[[110 129 151 126 138 104 103 118 138]
 [103 129 120 104 147 128 134 120 130]
 [138 139 131 132 150 158 122 120 133]
 [113 143 136 105 141 139 148 129 138]
 [136 139 152 125 153 106 129 116 136]
 [127 148 156 134 138 126 111 131 134]
 [125 119 122 143 158 142 129 106 133]
 [129 118 124 132 142 151  99 108 138]] => 127

[[136 120 135 121 134 130 109 129 120 137 148 137 134 126 136]
 [130 122 125 115 136 114 122 145 119 122 132 119 128 132 126]
 [131 135 127 117 133 149 123 129 121 138 122 117 134 119 125]
 [138 137 121 124 148 124 132 134 140 141 133 142 134 142 150]
 [122 127 134 131 128 125 133 135 136 130 127 116 128 136 132]] => 131

[[130 118 110 145 142 129 134 116 108 113 137]
 [120 147 129 136 128 118 123 132 113 152 126]
 [121 144 124 141 132 118 125 129 107 148 128]
 [136 107 132 115 125 139 133 124 151 103 129]
 [134 113 134 116 124 136 131 127 149 110 128]
 [137 107 135 112 123 139 132 126 155 102 129]
 [125 141 148 111 113 124 121 140 148 146 119]
 [129 120 108 148 144 127 134 116 103 116 138]
 [136 107 127 121 129 138 134 122 143 102 131]
 [134 114 136 113 122 136 130 128 151 112 127]] => 129

[[145 146 123 116 147 147 126 117 125 127 133 136 130 127]
 [145 142 123 118 146 116 118 135 119 131 123 120 147 128]
 [121 114 123 129 128 106 125 141 108 129 132 109 130 125]
 [127 118 123 134 115 130 109 114 116 126 145 111 128 117]
 [132 109 123 142 112 114 128 133 149 124 120 123 125 140]
 [142 102 123 133 114 124 144 135 131 129 123 135 141 132]
 [121 138 123 135 117 116 127 136 155 125 112 138 126 135]
 [112 134 123 138 151 119 114 130 108 125 133 120 124 135]
 [121 125 123 129 123 112 123 138 145 128 107 108 132 137]] => 121

[[122 117 127 129 127 127 132 134 124 133]
 [122 115 131 124 125 131 130 142 122 138]
 [136 121 118 133 131 137 154 127 128 146]
 [121 140 130 130 127 120 102 124 120 115]
 [132 123 131 123 127 136 137 131 135 132]
 [130 122 125 129 130 132 141 128 128 136]
 [130 110 126 125 128 137 154 140 133 147]
 [135 129 127 133 131 127 147 118 143 127]
 [129 111 120 122 128 138 142 144 115 153]
 [131 127 133 130 126 127 137 128 140 125]] => 135

[[143 123 125 133 133 126 145 118]
 [129 125 122 122 133 135 115 137]
 [117 130 111 113 123 135 105 121]
 [127 134 122 137 112 120 137 111]
 [135 138 148 130 145 112 125 133]] => 117

[[122 124 135 120 125 127 118 126 133 127 124]
 [122 123 137 119 124 132 118 125 132 128 126]
 [124 124 130 124 125 137 124 127 130 130 127]
 [139 130 108 141 131 127 135 140 133 128 125]
 [122 124 134 120 125 126 118 126 133 127 123]
 [139 132 106 142 133 125 138 139 131 128 125]
 [133 127 115 134 129 131 130 136 133 128 124]
 [140 132 106 142 133 125 138 140 131 128 125]
 [140 131 107 141 131 127 136 140 132 128 125]
 [140 131 107 141 131 127 136 140 132 128 125]
 [131 127 116 133 128 132 129 135 133 129 124]] => 140

[[124 128 131 126 125 120 126 126 123]
 [136 120 139 119 126 136 133 138 139]
 [107 140 114 136 114 111 111 102 108]
 [141 120 130 125 143 137 142 139 132]
 [126 126 128 128 124 127 124 121 129]] => 107

[[131 129 119 126 130 125 112 128 128 133 137 127]
 [128 130 122 128 130 126 118 123 129 121 128 132]
 [134 129 129 118 140 133 130 131 128 134 126 125]
 [133 122 126 123 130 124 127 129 124 122 128 125]
 [128 134 132 133 126 134 132 132 129 154 130 131]
 [120 126 132 121 129 130 133 127 132 106 132 125]] => 133
---
Q: [149 128 128 147 141 139 133]
A: 128

Q:
[[120 132 143 138 158 119 106]
 [120 133 144 138 157 118 107]]
A: 133

Q:
[[151 157 117 154 156]
 [135 135 112 134 139]]
A: 135

Q: [118 135 134 106 130]
A: 135

Q:
[[128 134 119 127 139 121 132]
 [138 141 122 114 106 118 123]
 [114 133 131 124 128 128 115]]
A: 133

Q: [155 149 129 137 124]
A: 149
---
[[120 139 130 137 131 112 136]
 [118 138 131 140 130 110 136]
 [108 140 122 127 112 142 152]
 [118 138 130 140 130 110 136]
 [106 142 119 122 107 152 156]] out 118

[[136 118 105 139 119 124 117 115 129 129 122 128 132 133]
 [140 122 138 120 140 132 129 130 137 122 137 135 129 110]
 [124 117 131 129 113 125 130 118 128 119 131 133 131 141]
 [137 118 139 121 135 124 121 117 138 114 128 137 125 124]
 [132 132 134 126 140 114 113 121 125 124 140 125 125 131]
 [133 132 136 115 118 115 125 139 127 143 140 125 127 117]] out 140

[[119 140 123 105 153 118]
 [111 116 134 133 124 138]
 [127 121 120 115 145 123]
 [128 124 127 122 132 127]
 [123 135 132 107 146 121]
 [124 134 137 111 138 115]
 [113 129 131 112 124 149]
 [138 129 137 120 124 130]
 [135 114 138 134 128 143]] out 111

[[103 126 101 116 132 102 106 135 128 134 142]
 [116 122 116 157 112 118 116 104 125 131 130]
 [104 125 100 129 124 103 106 122 125 130 144]
 [118 125 123 105 144 114 120 153 128 127 129]
 [108 124 106 147 115 111 111 110 126 133 139]
 [114 124 122 106 143 112 119 153 128 132 129]
 [125 125 133 115 141 122 125 151 129 128 121]
 [136 125 132 155 110 137 134 102 126 132 120]
 [103 125 103 144 120 107 107 112 125 127 141]
 [121 124 129 128 132 120 120 144 132 139 121]] out 116

[[140 127 129 127 123 132 128 129 133 125 123]
 [122 121 133 127 141 120 134 129 130 128 141]
 [123 129 129 118 113 127 146 125 118 105 114]
 [128 117 128 120 111 128 139 119 118 114 118]
 [119 133 129 117 111 127 146 127 120 102 117]
 [115 136 129 115 108 128 145 128 122  99 123]
 [136 130 118 129 126 134 121 125 128 118 121]
 [137 123 135 126 126 127 135 131 134 129 129]] out 122

[[128 123 123 111 131 135 148 138 140]
 [131 130 130 127 124 138 137 138 136]
 [134 127 127 116 123 147 151 147 149]
 [131 129 129 116 123 147 155 150 147]
 [133 128 128 126 124 137 134 135 138]] out 131

[[121 135 138 108 140 123]
 [148 130 132 140 110 142]
 [138 129 133 134 108 143]
 [115 120 116 115 127 115]
 [126 132 125 103 144 109]
 [129 133 141 126 130 132]
 [126 136 123 124 130 121]
 [120 114 108 125 132 105]
 [125 120 147 111 129 132]] out 148
---
Q: [120 106 125 151 145]
A: 145

Q:
[[141 128 122 133 107 133 130]
 [137 136 131 137 118 128 124]
 [130 126 130 132 125 133 129]]
A: 107

Q: [117 135 103 141 133 123]
A: 133

Q: [128 150 132 138 130]
A: 130

Q: [102 126 142 133 139 122]
A: 139

Q: [137 105 130 121 123 131 128]
A: 123

Q:
[[134 114 128 131]
 [143 106 125 144]
 [143 123 118 145]]
A: 143

Q: [114 126 124 124 150 115]
A: 150
---
[112 127 106 128] Answer: 106
[115 133 124 103 132] Answer: 124
[137 135 114 141 144 106] Answer: 114
[139 109 142 100] Answer: 142
[119 105 127 109 116] Answer: 127
[115 112 108 104 137 154] Answer: 108
[140 156 147  98] Answer: 147
[129 140 120 155 134] Answer: 120
---
[[128 136 144 107]
 [109 124 138 121]
 [144 135 127 121]] => 144

[[148 102 104 142 153]
 [123 116 126 127 135]
 [103 117 113 127 144]] => 104

[[125 125 124 123 139]
 [147 147 130 106 138]
 [138 124 129 124 128]] => 124

[[120 138 118 139 131 122 107]
 [122 147 120 126 128 125 115]
 [112 148 115 147 124 112 102]] => 118

[[137 143 150 155 149 146]
 [135 147 152 134 154 153]
 [114 136 118 140 115 116]] => 150

[[113 133 124 122 138 111]
 [151 129 132 140 116 118]
 [132 137 133 115 120 138]] => 124
---
[[149 149 140 109 129]
 [128 133 129 128 129]] Out: 128

[[127 108 117 131 140 155 112]
 [124 112 123 120 109 134 127]
 [133 126 118 122 124 135 127]] Out: 134

[[153 125 128 140]
 [139 132 145 109]] Out: 145

[[123 129 150 116]
 [122 123 128 123]] Out: 128

[[117 138 152 123 137 132 123]
 [140 124 108 145 125 125 125]
 [134 118 107 127 123 119 135]] Out: 125

[[132 128 123 131]
 [129 128 126 139]
 [152 123 143 112]] Out: 126

[[108 132 157  98]
 [155 140 116 121]
 [123 128 100 110]] Out: 116

[[135 142 111 127 153]
 [134 127 118 119 142]] Out: 119

[[128 137 127 127 127 130]
 [131  99 128 131 129 129]] Out: 129
---
[116 119 158 135] => 116
[114 126  98 150 132 132 135] => 114
[141 104 111 155] => 141
[122 117 123 118 154 108 139] => 122
[125 104 143 130] => 125
[127 158 128 148] => 127
[132 125 130  98 148] => 132
[140 133 156 135] => 140
---
[[109 101 119 136 109 125 117]
 [110 114 119 133 106 125 115]
 [111 117 106 138 126 125 115]] 106

[[147 142 125 151 130 116 146]
 [151 144 123 152 128 114 150]
 [116 119 127 120 132 130 114]] 127

[[135 116 133 157 122 145 125]
 [128 111 142 157 120 130 134]
 [136 116 133 157 121 144 125]] 133

[[141 117 136 124 138 143 113]
 [124 138 119 133 123 117 128]
 [146 115 140 127 151 155 111]] 140

[[117 116 103 118 135 115 138]
 [143 138 125 128 116 129 118]
 [110 144 134 126 134 125 113]] 134

[[133 120 142 124 129 119 137]
 [125 157 128 145 139 113 134]
 [126 150 126 135 141 106 131]] 126

[[127 140 131 123 116 141 122]
 [115 127 124 132 137 123 120]
 [106 138 119 121 114 138 107]] 119
---
[129 109 112 128 106 130] Answer: 129
[124 118 151 107 123 102 131] Answer: 124
[131 133  98 114 146 130] Answer: 131
[109 112 134 146 137 127 105] Answer: 109
[150 135 100 137 128] Answer: 150
[132 128 119 128 151 131] Answer: 132
[113 151 149 102] Answer: 113
[114 140 116 155 129 144] Answer: 114
[105 131 130 136 103 113] Answer: 105
